(in the rows, 128 means zero)
Y: a few groups of rows, each row roughly a mix of its group's hidden directions
Y (104 x 10)
[[154 164 127 137 150 111 168 111 130 108]
 [176 126 169 141 130 138 117 117 121 104]
 [122 126 167 177 117 119 133 117 108 110]
 [120  94 117 108 126 168  99 139 153 142]
 [129 170 124 105 116 140 156 148 137 163]
 [126 145 163 150  99 126 172 139 116 138]
 [140 118 154 182 121 105 128 121 133 103]
 [139 106 154 175  98 136 145 126 141 116]
 [150 149 124 108 172 101 134  97 122 117]
 [108 159 105 108 126 106 157 130 121 165]
 [157  92 143 168 110 148 126 130 149 124]
 [119  74 147 145 132 149 114 103 118 117]
 [109 178 151 141 116 102 153 137 128 128]
 [157 141 120  73 144 126 126 137 119 152]
 [150  93 144 158 119 124 110  97 140 101]
 [103 124 141 185 103 120 121 145 128 121]
 [118 146 162 152  91 114 155 136 114 108]
 [163 115 152 130 156 125 108 104  97 108]
 [ 94 114 112 134  90 140 137 162 147 144]
 [143 163 135 171 149  97 128 122 112 128]
 [119  95 138 180 111 129 106 137 129 114]
 [149 123 163 167 133 114 131 107 101 106]
 [116 155 103 148 105 142 160 145 103 151]
 [120 133 160 167 131  89 128 158 121 121]
 [102  96 109 166 110 137 111 131  98 127]
 [ 79 154 118 149  94 125 114 134 136 123]
 [103 165 107 138 162 120 100 149 136 118]
 [111  83 119 146 113 149 123 129  87 125]
 [123 117 156 182 111 111 120 124 137 105]
 [115 141 146 172  90 134 157 115 128 129]
 [151  86  98 100 125 148 127 136 150 138]
 [162 148 111  82 150 138 132 107 138 130]
 [136  70 114 145 127 134  98 114 131 123]
 [156  70 125 124 123 154 121 123 140 124]
 [150 109 103  81 157 144 123 119 125 140]
 [ 84 141 105  93 113 135 129 153 138 145]
 [116 154 121  83 157 118 108 125  99 129]
 [ 91 174 122 138 115 104 153 136 132 135]
 [ 97 167  95 112 114 136 140 136 104 142]
 [144 128 134 124 115 151 183 116 115 156]
 [ 89 154 149 127 104 124 155 155 112 139]
 [155 114 113  86 150 144 145 126  98 143]
 [153 160 147 116 157  89 149 139 126 134]
 [148 130 169 171 133 107 127 136 132 102]
 [189 131 130 135 107 142 142 145 134 142]
 [116 134 170 164  93 121 136 136 139 110]
 [ 99 130 140 166  94 142 105 145 134 105]
 [150 111 144 173 132 110 141 113 109  97]
 [ 80 105 141 168 111 130 137 118 126 127]
 [161  88 125  97 139 146 135  97 125 131]
 [153 118 105  76 147 140 137 120 123 150]
 [179 127 141 105 150 113 126 102 139 112]
 [144  74 143 162 133 137 132 117 119 113]
 [123 135 147 188 106 111 133 130 135 111]
 [155 177 135 124 133  97 154 119 121 116]
 [116 144  90  83 141 142 117 135 137 154]
 [141  92 110  95 140 145 149 119 112 159]
 [102 148  92  99 119 131 134 154 153 152]
 [107  94 132 129 123 119  93 116  93 101]
 [101 155  94  86 131 144 116 115 136 130]
 [126 103 158 173  93 138 133 126 126 114]
 [ 95 149 121 162 105 142 148 138 133 161]
 [138 188 141 104 132 130 133 124 152 124]
 [114 162  78 101 136 127 127 128 107 129]
 [134 136 117  64 136 145 122 140 139 143]
 [122 142 105  68 142 140 124 124 145 136]
 [173 128 141 116 165 101 133 107 120 118]
 [ 79 149 138 145  94 116 106 134 123 130]
 [102 111 104 114 103 162 123 150 107 153]
 [172 148 135  99 159 113 132 107 139 117]
 [168 173 135 144 146 102 130 127 119 123]
 [152  82 171 127 123 138 138 127 109 126]
 [ 97 111 149 171  93 126 142 138 119 121]
 [148 163 121 165 139 103 145 122 153 109]
 [105 114 156 181 108 117 123 120 125 117]
 [ 69 140 118 123 135 107 131 126 100 135]
 [113 134  96  75 139 141 131 136 120 153]
 [171 108 145 135 141 131 106 104 143  95]
 [102 153 137 173 118  97 144 134 108 128]
 [133 100  88 106 138 132  85 118 138 128]
 [143 152 125  86 145 118 143 120  89 147]
 [101 159 106 103 131 130 140 121  88 151]
 [147 182 126 123 156  99 126 125 113 128]
 [100 164 104 103 104 154 145 124 129 145]
 [104 130 104 159 101 123  86 133 145 117]
 [130 187 127 133 144  94 138 125 116 128]
 [140  79 135 161 123 139 101 120 132 108]
 [126 160 167 161 110 116 149 117 125 108]
 [109 124 142 178  87 133 119 129 134 112]
 [112 122 169 167 101 116 116 131 149 114]
 [ 89 106 128 126  88 149 130 157 139 135]
 [128 130 160 104 141 118 146 105  82 144]
 [161  79 126 103 135 148 138 125 115 144]
 [ 75 164 113 102 125 123 129 130 125 135]
 [172 113 152 152 140  99 130 118 115 105]
 [169 106 160 125 141 127 152 123 103 150]
 [ 91 178 145 151 126 110 136 124 122 127]
 [143  94 164 145 109 148 137 147 144 155]
 [130 121 109  70 144 151 118 134 143 144]
 [130 173 135  98 137 124 169 122 123 142]
 [148 152 121  84 156 120 144 116 104 144]
 [129 161 102  79 144 137 133 133 147 140]
 [ 94 185 134 119 123 115 127 146 121 133]
 [141 133 170 164 132 122 108 126  94 111]]

which group is each row in? (one row of each group first)
[119 155 153 170  98 115 137 140 152 127] => U
[139 170 146 117 165 116 117  99 114 117] => S
[111  97 113 141 134 105  85 104 139 109] => W

[140 154 154  96 143 119 155 115 103 156] => U
[178 124 130 154 107 119 159 132 148 120] => S
[ 98 162 162 121  97 123 144 138 114 110] => S
[111 111  94 144 117 169 139 146 146 152] => U
[ 99 176 129 113  92 122 127 148 122 133] => U
[122 174 151 146 113 119 167 143 124 137] => W
[103 155 111 161 133 105 134 108  91 137] => U
[154  88 105 102 146 149 120 112 149 134] => S
[120  68 132 134 128 160 117 130 129 144] => U
